In the rows, 128 means zero.
Each path is a new rotation, seen through one point. The rows after it are directions, each followed by how far the rotation turns it, in degrees each step (0 if it stays put).
Each turn is a multiple of 5 degrees from 10 to 175, or 0.
Each row of a path follows its step; steps can be skipped.
path 1
step 0: [122 122 123 131 127 136 125 134 131 131 117 136 124 135 138 135 113 125
 135 130 132 129 113 113 137 118 126 135 122 119 117 126 117 125 127 140
 131 135 112 133 128 122 125 128 125 136 117 124 132 128 144 133 123 131
 134 138 114 126 130 110 130]
step 1: [138 130 120 131 122 115 139 124 124 136 124 121 126 121 138 124 117 128
 123 127 123 127 122 125 125 106 130 128 131 125 117 133 119 135 119 139
 120 136 130 127 134 134 118 139 121 124 133 142 117 128 143 129 128 122
 126 130 129 140 118 110 127]
step 2: [142 135 126 122 130 131 128 130 122 125 119 122 136 120 129 114 124 134
 124 129 131 129 141 133 131 116 139 121 137 132 120 137 130 125 121 138
 120 121 132 116 132 130 121 135 137 125 124 119 129 122 111 140 148 125
 128 136 126 142 135 118 121]
step 3: [118 139 125 130 110 135 120 135 128 124 118 121 129 120 134 126 126 145
 135 125 125 126 124 143 139 126 123 132 124 130 122 129 129 133 124 129
 123 130 122 123 125 136 116 124 139 122 130 124 126 124 110 131 128 141
 131 133 110 128 146 139 132]
step 4: [126 127 123 134 131 134 124 128 126 120 112 129 124 125 124 120 103 128
 130 127 131 124 102 126 124 124 129 127 120 130 121 120 134 136 133 120
 132 129 127 136 127 128 125 116 124 133 131 130 132 122 136 143 118 142
 134 125 111 133 140 127 128]
step 5: [138 113 115 131 120 122 137 114 135 141 115 126 129 125 119 126 116 119
 121 117 131 125 119 132 122 119 130 127 128 139 134 135 120 139 124 120
 123 122 129 132 130 129 120 131 125 147 135 147 126 123 132 127 126 128
 128 136 133 133 135 123 120]
step 6: [147 117 134 126 131 135 134 121 131 129 126 128 127 126 125 126 127 149
 127 132 130 131 145 149 115 137 139 122 122 128 123 140 119 131 125 124
 127 126 135 125 126 128 123 136 121 137 136 130 123 121 114 135 133 123
 124 133 130 128 140 118 121]
step 7: [123 128 126 134 123 142 118 129 141 129 134 117 112 125 132 130 140 148
 126 123 131 122 132 140 131 134 126 122 125 122 123 127 124 136 130 112
 127 117 128 131 132 118 129 125 117 123 125 121 131 122 119 119 137 134
 140 132 113 130 141 128 130]
step 9: [133 124 129 123 118 124 128 131 140 134 124 129 114 133 119 127 122 118
 121 123 123 124 123 127 129 113 125 124 127 126 126 141 114 130 123 123
 141 127 125 137 124 124 122 144 114 138 130 132 120 132 142 136 130 131
 113 140 129 137 108 126 124]
[128 129 125 125 130 125 129 128 126 128 128 134 128 123 125 127 132 125
 131 127 127 130 131 130 130 127 127 129 125 126 128 131 127 128 127 125
 129 129 130 128 126 128 131 129 128 127 127 131 128 128 128 131 131 129
 127 130 132 132 131 128 128] => 95
[130 126 126 125 131 129 131 131 128 130 126 129 127 130 131 129 126 125
 128 131 127 126 126 124 128 131 127 127 130 128 125 130 129 129 129 122
 126 127 123 129 128 127 125 127 130 127 129 132 127 131 130 130 128 130
 128 131 128 127 127 131 133] => 85
[131 127 128 126 128 127 128 126 130 126 127 130 129 132 129 127 128 128
 125 126 126 135 127 128 126 124 128 127 125 127 129 128 130 129 129 131
 125 126 128 129 126 130 126 130 124 128 128 132 129 129 131 129 127 123
 131 131 128 127 125 129 125] => 85
path 2
step 0: [118 140 119 139 127 146 125 115 144 134 127 123 135 129 129 122 130 128
 138 141 128 102 135 129 119 126 109 111 122 126 124 127 128 136 133 117
 124 132 140 129 123 144 127 121 120 117 132 131 126 116 136 120 130 131
 128 141 141 138 120 130 132]
step 1: [134 126 125 122 126 130 134 137 117 128 138 136 129 128 124 122 134 119
 127 140 118 132 125 130 135 145 133 124 136 122 131 126 135 115 118 130
 123 134 122 130 138 122 150 123 145 133 136 138 129 132 147 113 138 111
 111 133 135 135 116 109 134]
step 2: [120 122 126 125 122 124 125 135 121 113 126 142 112 128 127 121 126 118
 143 115 127 140 126 131 117 122 140 132 126 136 130 140 134 119 131 116
 127 119 114 126 118 119 127 136 113 125 123 121 120 135 129 118 113 130
 114 136 113 133 137 138 110]
step 3: [123 125 122 133 129 120 130 136 134 133 124 107 142 121 122 120 123 135
 129 116 137 122 116 131 139 123 119 107 127 117 134 149 125 135 137 124
 143 127 139 124 121 142 137 134 140 127 121 125 122 125 123 137 134 129
 132 133 121 128 145 144 132]
step 4: [124 121 132 111 110 129 129 127 139 134 111 143 134 137 140 133 130 122
 130 143 136 117 115 132 136 134 132 147 128 123 128 124 118 123 129 126
 133 134 145 141 137 125 123 133 155 124 135 120 134 124 134 132 128 132
 130 122 137 130 120 123 138]
step 5: [121 131 135 129 143 128 121 115 118 119 126 136 111 127 129 129 143 115
 121 137 120 113 132 137 130 120 119 122 143 135 132 132 139 142 125 136
 117 114 107 141 130 113 124 138 124 115 133 127 136 115 125 121 124 126
 126 129 127 133 120 137 131]
step 6: [143 129 129 127 124 133 140 136 117 125 145 134 132 119 105 112 126 142
 132 121 127 117 140 122 140 126 114 127 129 120 121 142 128 116 121 125
 122 129 134 127 119 124 119 127 121 135 122 148 120 134 117 130 132 138
 115 129 127 142 132 134 139]
step 8: [106 138 136 135 125 109 109 128 131 136 121 134 120 138 122 133 130 123
 131 141 133 133 142 131 124 132 111 114 111 117 130 127 128 127 132 132
 121 114 140 130 132 130 146 133 131 114 124 119 135 124 125 127 125 125
 128 142 113 122 126 122 123]
step 9: [125 130 142 122 126 125 143 138 130 135 135 147 128 132 120 143 146 140
 119 116 142 120 126 129 128 117 142 109 134 124 133 129 139 117 131 126
 133 129 132 135 123 118 127 133 135 141 145 134 123 125 124 127 145 121
 122 133 145 123 128 130 125]
[130 124 132 129 125 130 129 129 126 131 127 129 125 125 128 131 131 125
 129 125 128 129 129 130 127 128 127 125 132 124 129 127 126 128 125 129
 126 129 127 125 127 126 128 127 127 129 129 131 129 125 128 124 126 128
 125 124 128 128 125 129 126] => 90
[125 129 127 130 130 125 130 127 128 125 131 128 126 128 126 130 125 128
 128 128 130 126 125 130 126 124 123 124 128 125 125 127 126 130 129 126
 129 129 126 126 127 126 130 129 125 123 124 127 128 127 128 131 126 129
 125 128 129 126 127 125 129] => 130
[130 127 129 129 128 126 131 125 127 129 128 128 128 131 126 125 130 131
 128 124 131 128 128 123 123 125 128 123 130 132 126 130 129 131 127 127
 127 127 132 130 127 129 126 125 129 130 128 129 126 126 127 129 124 127
 128 130 128 129 128 129 129] => 115
